Here are some points, one per row:
[ 81  68  71  27 -26  -7   6   0 -48 -48   4 -27  -8  35  95 -42 -18  34
 -50 -44  25 -50  36  74   0  66 -35 -14 -27 -30  -3   9]
[ 23  -8 -27  13  -1  18  66 -41  21   0  19  -5 -33 -14  27  10 -11   4
 -33 -36  50  -9 -18 -52   2 -22  11 -27 -70  42  41  80]
[  8  45  67 -26   0 -53 -31  48  52  82  28 -26 -40  30 -36   4  26  37
  16   0   4  16  27  17  34 -45   1 -31  23  27  38  19]
[  -7  -26   37   46    7 -118   17   -6  -98   51   44  -21   28  -59
  -41  -58  -19  -13   36   57    6    6  -52   18   21  -30  -22   26
  -35   -4   79  -38]
[ -22  -35   52  -35  -15  -31    5   60   33  -56 -112   18   28  -18
  -18   24   -8   47   16  -44  -30  -36  -27   51   29  -33  -15   44
   11    0  -17    9]
[-12  30 -63  14  33  14   1  21  40 -41  30 -36  34  24  38 -59 -27  46
  97  38 -10  -3  20 -49 -45 -91  32  25  11  16 -22 -42]
[ 81  23  71 -23 -10  22   3  41  44  34 -39 -31  39  14 -30  49   3 -80
  76 -62 -12 -21 -30 -53  -6  24 -37  16  31 -69  14 -26]
[-81 -56   2 -54  95 -19  -4   0  43 -20  65  -4   8 -54  38  44 -29  18
  43 -20 -29  -3  19  26  -7  74 -32 -18   4 -34 -72 -10]
[-24  20 -11  21  30 -78  14  47   4 -39   7 -37  78 -20 -19 -80  -2 -14
 -41 100 -19   3 -33   5  77  30  33  37 -69  23  28  53]
[-80  -4 -47   0  37 -45   7 -58 -73 -35 -79 -23 -55  58 -46  19  20 -10
  37  -8   8  64  67 -35  15  95 -54 -13 -53 -57 -13   9]
[ 46 -15 -12 -26  -1 -19 -17  12  32 -19  33  37 -88 -22 -43  81 -47  15
  25  -2 -23  23 -42  77 -42   9 114 -18 -15 -43  67  -3]
[ 21  72 -62  -6  30  46 -52 -23 -50  17  -7 -34  60  57  28 -55 -64  53
  87  34 -43 -26 -47  -4 -10 -53  32  33 -48 -27  36  23]
[ 59  73 -44  -2 -30 -23 -54 -10 -28  26  36 -22  29  17 -31  59  53  24
 -53  17 -73  30 -34  58 -24 -18 -26  19  82 -41   6   8]
[ 33 -34  11 -52 -21  46  27  43 -61  -4 -99  55  40 -13   8 -37 -24  -7
 -10 -14 -38  40  19  22  41 -10 -46  -4  30  -4  45  18]
[-10  44 -85 -29 -23 -72   5 -11  -6 -44 -16 -14  45 -11  55  36 -48 -33
 -81  21   1 -33 -72 -44  -7 -30 -20  -1 110 -29  -7 -44]
[ 55  -2 -29  13 -49  -2 -17  32  22  -1 -49  23  16   2 -23   1 -35   8
  27  -5   8  33  40  55 -44  19  38  25 -26  23 -40 -39]
[-62  22 -38 -22  41  26  26 -18 -28  23  -7  39 -23  23  34  76 -49  26
   1 -25 -39 -10   7 -88  -3  67 -18  10 -51 -47  28 -14]
[ 13   3  52  59  87  39 -12 -71  32 -70  11 -28  33  28 -21 -31 -23 -27
  26  -3   8  43  41  49   0 -18 -20  11  84   5 -54 100]
[-38 -35 -61  29 -26  11  89  15  84 -32  44  -2  30   8  -2 -55  54  -4
 -19 -15 -23 -11 -16 -72  21 -51 -43 -33 -55 -40   1   6]
[  3 -43  39 -56  25  -7 -25 -15 -50 -18  25 -22  19 -20 -50 -19  -6 -13
 -69   2   7 -33  34  56 -24 -12  -1  32 -18  -4 -34 -74]
[ -5 -10 -80  67 -57  68   7 -39  61 -49  28  21  52 -59 -24 -29  48  -1
 -51   0 -13  82 -36  34  38  27 -63 -42   4 -25  20 -65]
[ -7 -38   3  -1  16 -38  -8 119 -14  15  13  18  32  10 -65 -16 -83  32
 -13 -63 124 -13 -34 -63 -25  -4  43 -57  49 -94 -24  41]
[ 65 -46 -35   9 -11  -4 -26 -55 -34  -2  47  55  -5  36 -32  84   4  38
 -11  17  17  14  23 -43  40 -41 -14 -52 -49  44  33  43]
[  65   16  -20   45   74  -31   65  -12   36   16   22  -60   87  -25
   13   93   40 -103  -53    6  -10  -63   37   26  -31  -45   41   -2
  -59  -41   46  -32]
[-24 -17 -55  36  47  22 -45  -9 -43 -70   2 -86  48  34   3 -25 -47  11
  62  17  21  36  16   1 -16 -95  -2 -25  34  -6  39 -67]
[-22   2 -10  45  34 -62 -28  13 -27  35   8  67  18 -34  -2 -69 -21 -50
  12  22  21 -26 -21  46 -30  12 -13  34 -27   6  20 -23]
[ 14 -25  73  12  49  71  33 -12  33  17  -4 -14  -5  26  14 -18 -49 -21
  51  67  -5  77 -74  35 -14 -59 -27  41 -10  -1  24  41]
[-80  26 -12  44 -38  -7  -1 -29  15 -35  52 -19  35  31 -59 -20 127  41
  38 -97 -43 -43  14 -26 -16 -50  -7  17 -21 -26  52  70]
[-54 -28  24 -63 -94 -29  21  33 -11 -66  46 -23 -12  10  17  41  16 -24
  15  35 -43  22  39  26 -88 -39 -45   2 -42  36  -9  36]
[ 29 -25   5 -48  74  13  -7  62 -15 -82 -11   5 -17  58 -88 -21  56  20
 -78  47  63 -15 -36 -27 -73  -3  15  10 -46  42 -23  -8]
[-15  -5   8 -30  -3   0 -57  21  34  55  37   3 -30  45  -2 -10  -2  -8
 -34  27  34  57  49  47  49  -9   8   7  22  14  28 -12]
[ 48 -22  43  -6  46  -6  41 -23 -47  30 -23  19  12  -8 -10 -23  39  70
 -34 -20 -84 -20 -54 -39  18  17  47 -15  52 104   3 -43]
[ -17   56  -16   19  -36 -111   -9   -7  -19   -5   -2   13  -17  -42
    1   44   22  -11   -3   50    7   19  -62   29    4  -65  -19  -11
   43  -31  -49  -15]
[ -2  14 -19  30  48 -29  17  11  48  -7 -95  64 -81 -39  28 -44  10  -8
 -29  -4 -52  -1   4   0 -59 -30  15  31  56 -13  55  45]
[ -8 -36  44  79   1  27   0 -59   9 -12   4  49  -1  55 -19  14 -38  15
  -8  44  -8 -90  22   6   9  29 -16  -8  40  11  30 -35]
[ 25  43 -35  -7  59 -54 -49  -9 -22  40 -40  40 -54  70  41 -46  51 -43
 -32  -6 -48 -60 -31  53 -48 -28 -17  23 -16 -47 -44  33]
[ 35  84  24   1  31 -31  60  33 -22  -6  12  94  14  10 -11 -45 -12  15
 -16 -33 -26 -13  65  -8   4 -11  24   2  19  22 -53 -57]
[-84 -15  60  59   1  39 -39 -13  48  88  12  79  23  32  27  16  -2  -4
 -19  71  14 -17  52  -2   1   8  43 -24 -32 -42 -40 -34]
[-67 -15  73  24 -27  20  61  16 -21 -39  65   9  46  14  56  62   0  -2
 -15 -62 -19 -27  -5  21 -71   1 -10   2 -43  97 -13  23]
[-17   6  10 -21 -16  64  81 -24 -31  19  15   9   6 100  24  -3 -17 -29
   6  54  72 -41   2  11  15  45 -15  18  22 -38  35   1]
[ 16  22  31  44 -17   2 -28 -52  19  20  19  47  30 -41   0 -23  55  37
  36 -49  24  11 -67  37 -12  27 -54 -37   3 -32  34 -21]
[ -35  -19   46  -43   -3   15  -58  -54  -42   25   36   11  -12  -81
 -114  -73  -52  -80  -58  -15  -22   -4   -2  -48  -47  -22   38   -9
   18    0  -59    5]
[-68   4   5 -21 -54  35   4  -2 -38  37  48  25  20  -3  10  51 -77 -54
 -48 -28 -42  46 -10 -41 -85 -37 -69   9 -28  29  47  51]
[-34  24 -42 -85  -9  63  -1 -15 -27  -6 -54 -16 -17 -42 -44 -16  31   3
 -53  28  61 -19 -84  39 -23  15   4  28 -35  22 -36 -18]
[  -6   -5  -46   14 -101  -34  -52   43  -48   27  -40   -9  -10  -46
   25  -59   10   17   29   68   -5  -70  100    4  -35   14   39  -61
   37   17    4    9]
[  8  82  42 -60  30   5  37 -35 -50 -36 -28   2   8 -20 -43 -32  45 -49
 -39 -43  36  59  88 -72   5 -40  31   4  18  12  45 -84]
[ 39 -56  19   8  20  -5 -82 -25  46  27 -24 -59 -32   1  38  -4  41  22
 -52 -16  53  -2  21   7 -65  21 -56 -48  14 -16  68 -40]
[ 28 -63  12  60 -48 -30 -22   8  45 -70 -50  37 -50  23  18   6  12 -77
  38 -20   1  23 -10 -37  44  62  81  80  18 -20  33 -70]
[ -49    4  -18  -10   45   70 -101   35  -46  -40   -8  -15   49   -5
  103   -7  -13   -1   32   -7   -2  -16  -61    5   73  -90   28  -59
  -13   58    0  -51]
[ 26 -64 -79 -16  18 -26 -50 -29  17 -29  20  78 -35  25  28  33 -35 -10
 -16 -49  30 -31  40  29  42  -8 -52 -14 -15  59  47  23]
[ 14 -70  34 -50 -49 -48  24 -99  -9 -11  27 -23  10  25  62 -50   9   4
   7 -26  13  49   2 -27   7  20  28  19  33 -11  -2  23]
[ -3  59   4 -34 -42  19 -16  -6  66  28   4 -64 -40  42  15 -24 -27 -14
 -84  15 -21  10  19  -6  60  19  47   5  17  47  18  14]
[ 31  -2  54 -19  13 -21  33  12  53  16  15 -10 -41 -45  68 -20  10  64
 -18  28  61  16 -13  10 -25  -3 -43  -9   1 -31 -11 -16]
[-51 -16   6 -49  10  -7  36 -40  65  34 -15  10 -39  25   2  31  63  71
  30  65  30 -41  -2  16  23 -16 -42   0  40  27   8 -38]
[ 43 -32   9 -18 -24  49   1 -17 -44  38 -79  -8  57 -41 -36  18  58  43
  76  12  26 -12   1  -8 -19  -5  26 -18 -46  17 -35   3]
[ 70  40 -10  31 -33   9 -12 -52  32  -5  61  21 -79 -63  16 -15 -71  50
 -17 -56   7  -2  35 -22  16 -67 -52  10 -50   1 -53  21]
[-24 -83 -71  27 -29  17  24  13 -47  82  64 -78 -30  20  34 -56  20  29
 -33 -83 -12 -16 -52  75   0  49 115  44  29 -35 -39   6]
[ 32  -8   4 -61  28   8 -16  21  -1 -41  40 -16  -4   2  18   8  -7  -9
  36  24 -76  17  -3 -32 -44 105  28 -85  -7 -40 -13  28]
[ -7  32  44  30 -48  43  13  -3  32  33  -8  40 -15  26  -7  -2  12  45
 -25  78   8 -34   0 -22 -19  10   4 -69  12 -38 -23  -3]
[-60   1   0  60  37  -7  31  22 -14  17 -31 -48 -89  16 -34  42 -34  91
 -16 -27 -86  90  24 -63 -12  43 -42  36 -63 -24 -25 -88]
[ 34  21  38 -27 -15 -55 -45 -87  98   8 -20  -6  11   1  29  -3 -27  22
 -25  26  13   5 -11 -29  65  23  21   3 -36 -26 -32  19]
[ 39  30 -49  27 -17  27 -13  39 -13 -19 -27  15  66 -46 -89 -16 -42  47
   6  12  52   4  -7 -15 -17  82 -28  71 -15  61 -20  49]
[ 12 -11 -54 -32  15 -27 -18 -16  57  88 -71 -62  48 -73   9  10 -26 -11
  43 -17  37 -23  24 -13 -79  50   4  40  -5 106  -7  -3]
[-51  99  27  34 -22  14   5  72  30  25   2 -18 -10  43   9   2   3 -27
  16 -26  86  69  12  68  14  16  32   2  21  46  40  -3]
[ 29  32 -35 -69  28   2  57 -28  15  16  -7  71  27  15 -67 -19   8 -42
  33 -64 -13  -8  -4  60  37   0  48 -30 -43   8 -82 -90]
There is one direction along which these points spread out most. Take the direction at right angles to it along which they spread out most. Then take the direction at right angles to both along which they spread out most. Go by this last direction. For each point below, how far along it does it lie, from 0 to 99? 50 is the average, and the first point above lies past it. One standard deviation of the points above along it is 16.
[-27 -28  -2  63 -56  50  57   5 -10  11 -17 -99 -63  27 -40  31 -60 -59
  16  18  13 -41 -13  34  38 -32 -49 -46 -18 -11 -72   1] : 50
[ 11 -20   7 -44 -64 -69  14 -28 -24   5  -5 -28 -21  38  32  -3  28   3
  31 -37  34  20  -3   8  50 -28 -11 -68 -44   4 -33  27] : 56
[-19 -41  10   3  28  55  15  11 -45 -18 -79   0   0 -40  12  19  35  63
 -41 -36  16 -10  28 -42  18 -63  49  62  44 -20   3   6] : 38
[ 38   8  30   1 -43  59 -47  16 -38 -31  45   7 -96 -54  28  21  69 -67
  86  32  47 -47 -34 -96  11  24  -4 118  14 -19 -45 -14] : 45
[  6 -50  41 -32 -56  36 -58  54  26  -9 -93  -3  67 -35 -21   6 -28  -7
 -27 -15 -65 -23  44  -1  61 -29   2  40 -47 -57   8  37] : 42
[-21 -24 -57 -70 -29  10  40   5  25  33  98  73  44  16  31 -15  37   9
  19  -2  21  60  42  13   4   5  -8  54  35 -12  28  33] : 55
[-12  -9  -5  47   6  24  35 -13  48  12 -48  -2 -56  38 -17 -58 -19 -82
  18 -12 -31 -23 -41  -2  -9  -6 -33 -98  53  90  28  17] : 59
[  49  -44  -20    7   44   31  -29  126  -16   76   35  -17  -27    8
  -23    8   49  -56   22  -12  -39  -31   20  -53  103   36 -102   45
   33   27  -44    5] : 43
[ 27  11  -1 -54  12   5  51  62  -8 -56  52  -9 -54 -48  -1   5 -29  21
  43  33 -67   7 -10  -2  -7  83  16 -69  -5 -24  45   3] : 38
[  4  12  16  77 -24 -63 -63   2  -5  -6   3  41  51  61  56  54  44 -14
 -40  -8  -7  75 -69 -51 -29  22  34 -12   1  40 -63  14] : 57
[ 63 -34 -32  68  50  30  59  24 -43  36 -58  10 -12 -78  62  64  44 -27
  -4  52   9  75  67  27  12 -40  54 -21  36 -13 -56  75] : 56
[ -82   77   27  -16   58   27  -43    4  -44  -46   32  -27  -45 -110
    6   55   22  -19   19  -35   -4  -11   -4    0   59   92   26  -55
  -16   -8   44   43] : 38
[-33  15   9  28 -35  14  48 -52  -6 -18  36 -53  -2  32 -54  80 -54  19
  42  32  14 -75  18  12  45  32  13  66  91  46  -3  35] : 54
